R: rows in a few groups, each row roughly a mix of its group's directions:
R (84 x 11):
[[ 13 -18  21  -1  11  -7  -4  19 -11 -11  -8]
 [ 25  13  -3  -3  -9  -8 -14   2   7   2  23]
 [  9   5  17  15 -10  18  19  -7   2  -3  18]
 [-21  12   3  19  16 -17   1   1  -5  -7  12]
 [ 30  20   3  -9 -11  -5   1  -9  -7   4  -6]
 [  1 -12 -15  -8  -7 -19  -5  22  20  -4  -2]
 [ 10 -17  28  -4  11  13   4  11 -12   0  -6]
 [ -1 -17  14 -25  22   3  -1  -7  -9  -2   4]
 [-19   5  18  -6  24  -8   2 -17   3   6   4]
 [ -3  -2 -19 -17   6  -5   6  13  16 -18 -16]
 [ -2  -8  -5  -7   8  16  10 -18  17  23   4]
 [ -6   3   7  -2  10   0   0   5 -36 -12  10]
 [  5  23   4  13  -1  -5  -4 -12  16  17  17]
 [  2  27 -13   0  11   3 -17  -5 -20   4   1]
 [ 35  14   6  -8   1  -3   3 -10  -9   0  -3]
 [  1  31 -11  -9  -2   0   3  17  -9   5 -15]
 [-22  -3  -2  17   1  11  16  -5   1   6 -23]
 [ -1 -13  11   5  30  13  -7   4 -16  -3   6]
 [ 19   9 -12  16 -24  -3  -7  16   4  -3   3]
 [  8  -4   9  28 -16  11  -9   4 -19   1  -2]
 [  6 -22  15   6  19  10 -11 -12 -11  -3  12]
 [  6 -12  11 -23  15  12  -2 -10 -20  -6   7]
 [  8 -25  15   4  13  -2   5  17   9   6 -15]
 [ -5   3   7   1  11  10  23   9 -23 -17   5]
 [  4  21  -1  -9  16  11 -19  -6 -21  -3   2]
 [  5  17  -7 -11  11   6 -21   2 -20 -16   0]
 [-13  21 -20  -7 -20  -3   0   9   6   6 -11]
 [  0  -8  23  -3  15 -17  -7  15 -11 -15  -5]
 [  2  22  10   0   8  -1  -5 -22   4  13  21]
 [-12   5 -19  13  20 -14   3  -6   9  -9  16]
 [ 12 -17  -2 -12 -27   5   3  -8  18   5  -6]
 [ -2 -11   8  27  -8  10  10   8 -14  11 -15]
 [ -1   9 -17   8  32  -7   1  -2  -1  -8  13]
 [ -6  32 -21   0   9  -4  -4   7  -9   1  -3]
 [ -1  10  -2 -16  12  -1   6 -14  26  18   0]
 [-10   6 -11  -9 -32  -2   2   6  13   7 -12]
 [  5  15  -8  -9  11  19  16   0  19  -9 -13]
 [ -7 -12 -11 -15  -4 -28 -18   5   5  -6   2]
 [ 16 -10  34   5   2  -3   3  -7 -11  -2   3]
 [  3   7  10 -15  15   9  -2 -25  -3  10  19]
 [-18  10 -21  12  23  -7  -4  -1   1  -6  12]
 [-11  -8  -8  -7   6 -21 -23   5 -17   7  -9]
 [ -9  -3 -18 -14  12 -13 -11   6   8   8 -24]
 [ 27  -3  10   5  16  -8   3 -19  -3  -6  13]
 [ 13 -22 -18  -5 -10   6   4  16  16   6  -8]
 [ -9 -14   7   4  -4 -21 -12  -8  -4  26   7]
 [ -8 -10   8  -9 -32   6   3   8   9   7 -14]
 [ -6  17  -7  14  -1 -16 -12 -22  -3  -2  16]
 [-23 -10  -2 -26  15  -5   3  -8  -6  -9  -2]
 [  3   5   5   1   1   9   8   9 -22 -29  11]
 [  6 -24  11   9  10   5   9  12  12  12 -18]
 [ -5   6   7   2  12   4   1 -15   3  35  -6]
 [-16 -17  -2   3   1  -5   7  17  -6 -14 -25]
 [-11  -1   8 -11  13  -2  29   4 -10 -12  14]
 [ 22  -7  19  18   0  -4  -5  21  -5  -3  -7]
 [  2  -9  16  11  31  -5   9   4  -6 -10  10]
 [-11   4  -6  -6   8  -7   3 -13  28  19   9]
 [-18 -16  -4  -6  10 -17   7  15 -19  -4  -9]
 [ 23  -7   4  -7   8  18 -17 -14 -16   4   2]
 [-14   0   8 -16  16 -16   2  -6 -18   6  18]
 [ -2  29 -28  -3   4  -2  -9  -1  -6   3  -1]
 [-24   1  -5  19   9 -17   0  -7   6  -7  17]
 [  6 -10 -10   2 -16  -3   6   6  32  -6  -9]
 [-21 -13 -20   1  -2  14 -21  -7   3   4   7]
 [ 23  10   0   0  -5  -9 -11   2  17  12  21]
 [ 15  23   4   8   3  28  -4  -9  -1   2  -2]
 [  7  -4   8  22 -15   2 -21  -3 -17  11   4]
 [  9 -18  18  -1  12  17   5   0 -21  -3 -10]
 [  0   4   6   8  35   0   3   9 -15  -7   6]
 [  8  -3 -18  -1 -10   3  -3  12  19 -20 -17]
 [  0  10   4   2  12  22  22   6 -15 -16  -3]
 [  0   7   9  -3   4  -5 -19  -8 -27   0  21]
 [-15 -13   9  -9   6 -16  27   0   2   2  14]
 [-20 -14  -2   4 -24   4 -15 -13   7   5   5]
 [-24 -14   8 -12  16  -9   4   3  -8 -13 -14]
 [ -1   1  25 -12  24 -13  -7  -6  -4  -2  11]
 [  3  -5  -6 -12  -9  -9  10   0  32 -14   8]
 [ 10   3  10  29  -9  -5  -1  19  -4  -5 -13]
 [-14  11   6  14  28  -9   3  10 -12  -7   7]
 [-18  12  -2  -3   8   9   8 -28   6  14   6]
 [ -5 -23 -20  -7  -9   1   6  16  10  -3 -16]
 [-14  -4  10 -10  14  -6  30  -3  -3   3  13]
 [  8  16   1   8  32  -6   3   2 -15  -6   7]
 [-23   8  22   9  18  -9   5  -9  -4   0  -8]]

one row of each group, then the others: which group is each in?
[ 9 -4 15  1 28  1 16 17 -7 -7 -2]  T
[  6   5  13  13   9  19   9 -19   2  21   2]  K
[ -4  -5   0  -5   1   3  30  12   6 -24   2]  Z

[ -8  18 -19  -7 -16  -8  11  14  13   3 -12]  T
[-15  -5   6 -17  13 -18   7   0 -17  -5  19]  Z
[ -2 -20   7  15   6   7  13  11  10  11 -22]  K
[ -7   7  29   7  22  -1   2 -13  -7   6   0]  K
[ 12  25 -12   2  -5  -9 -14 -21  -9   3   6]  T
[  4   2  -4 -13  -6 -17 -29  -8   2  -4  17]  Z
[ 16  10 -21 -18  -8  16  -7   3  -1   9 -13]  T
[  7  17 -11 -23   8   1 -10 -10  22  -6   4]  Z
[ 22  -3  12   4 -10  -7  -7 -29  -2   0  10]  T
